Some points, one per row:
Array([-14.,  -5.,  18., -86., -17.,  19.,  39.,   1.])
Array([ 48., -24.,  18.,  37.,  17., -50.,  14.,   7.])
Array([  0.,  13.,   7.,  71.,  -7., -20., -23.,   4.])
Array([ -20.,  -12.,  -25., -106.,  -41.,    7.,  -17.,  -17.])
Array([  9., -13.,  37.,   8.,  21., -33.,  12.,  20.])
Array([-24., -64.,  -1., -27.,  -3.,  11., -22., -13.])
Array([ 35.,  24., -28., 127.,  16.,  34., -21.,   3.])
Array([  7.,  -3.,  -8., -84., -31.,  20., -14.,  -9.])
Array([  5., -19.,  13.,  -5.,   5.,   0.,  18.,  28.])
Array([ -4.,  -2.,  -6.,  67., -21.,  34., -26., -33.])
Array([-34.,  -1.,   1., -65., -29., -20.,   0., -31.])
Array([-15.,   1., -16.,  67., -53.,  35., -38., -25.])
Array([ -12.,  -34.,   14., -127.,  -10.,  -42.,   32.,    0.])
Array([ 11.,   4., -12.,  71.,  20.,  25., -12., -15.])
Array([-24.,  38.,  13.,  -4., -28.,   9., -16.,   3.])
Array([ 13., -19.,  -1.,  -3.,  14., -50.,   8.,  19.])
Array([-24., -13., -13., -29.,  13., -15.,  21.,  16.])
Array([ -7.,  -9.,   4., -46., -38., -13.,  34.,  10.])
Array([ -4., -10.,   2.,   4.,  18.,  28.,  -3., -10.])
Array([ -3.,   7.,  16., -76., -24., -23.,  26., -28.])
10 more points follow, each with its number after it:
Array([ 10.,  -8.,   0., -56., -20.,   2.,  23.,   1.]) 0
Array([-28.,   6., -21., -20., -40.,  37.,   7., -13.]) 1
Array([-61.,  19.,   7., -82.,   4., -10.,  17.,  15.]) 2
Array([  1.,  11., -31.,  29., -22.,  22.,  14., -40.]) 3
Array([-24.,  28.,   0., -16.,  37., -42.,  -9.,  29.]) 4
Array([ 18.,  13., -11.,  85., -24.,  13.,   9.,   6.]) 5
Array([  9., -20.,   7.,   5.,  43.,   0.,  20.,  11.]) 6
Array([  8.,  -2.,  33.,   3.,  58., -33.,  19.,  24.]) 7
Array([ 13., -14., -11.,  83., -10.,  12.,  -3.,  -5.]) 8
Array([ -10.,   -1.,  -13., -120.,  -38.,    3.,   21.,  -15.]) 9
Which of these numbered points is nearest to each point below, looking only along the 2 directions in which the first points spread most? Its number follows each.
Array([  10.,   -1.,   43., -101.,   -2.,  -21.,   15.,  -11.]) > 2
Array([ 11.,  10., -30.,  93.,  -2.,  27., -12.,  -4.]) > 5
Array([ -4.,  -6., -19.,  20., -10.,  25., -24.,   6.]) > 3
Array([ -37.,  -21.,  -11., -120.,  -44.,   20.,  -11.,  -10.]) > 9
Array([ 57.,  -9.,  22., -24.,  16.,  -9.,  14.,   0.]) > 4
Array([-12.,  -4.,  26., -48., -26., -10.,  12.,  13.]) > 0
Array([-19.,  24.,  -1.,  34., -27.,  16.,  18., -40.]) > 3
Array([-38.,  20.,   8., -20.,  25., -31.,  -1.,  28.]) > 4
Array([-43.,   8., -29.,  46., -29.,  15.,  -8., -26.]) > 3
Array([-37., -30.,  -5., -40.,  -7., -25., -26.,  32.]) > 0
Array([ -3.,  -5.,  -4.,  17.,   8.,  51., -21., -39.]) > 3
Array([  1.,  24.,   2., -43.,  12.,   1.,  12., -10.]) > 0
Array([ 34.,  13., -12.,  35., -19.,  32.,  -2., -37.]) > 3
Array([ 13., -12.,  17., -56., -25., -18.,   7., -13.]) > 0
Array([ 11.,  -9.,  21., -17.,  40., -48.,  18.,  25.]) > 7
Array([ 20., -11.,   8., -69.,   5., -11., -25.,   8.]) > 0
Array([-44.,  -6., -37., -46., -14.,   5.,  20.,  30.]) > 0
Array([ -7., -11., -30.,  88., -30.,  37.,   4., -21.]) > 5
Array([ -37.,    4.,    8., -105.,  -51.,    1.,    1.,   -9.]) > 9
Array([-39., -24.,  -2., -85., -24.,  -3.,  32.,  10.]) > 2
Array([ -4.,  11.,   3., -84.,  -8., -35.,   9., -31.]) > 2
Array([ -7.,   0., -12., -63., -50.,  42., -34., -29.]) > 1
Array([-32.,  44.,  -8., -77., -30., -33.,  -6., -12.]) > 2
Array([-20., -45.,  -3., -47., -35.,   1.,   0.,  -8.]) > 0
Array([ 41.,  22., -24.,  53.,  42.,  -6., -12.,  35.]) > 8
Array([-15.,  21., -27., 111.,  15.,  28.,   1.,  14.]) > 5
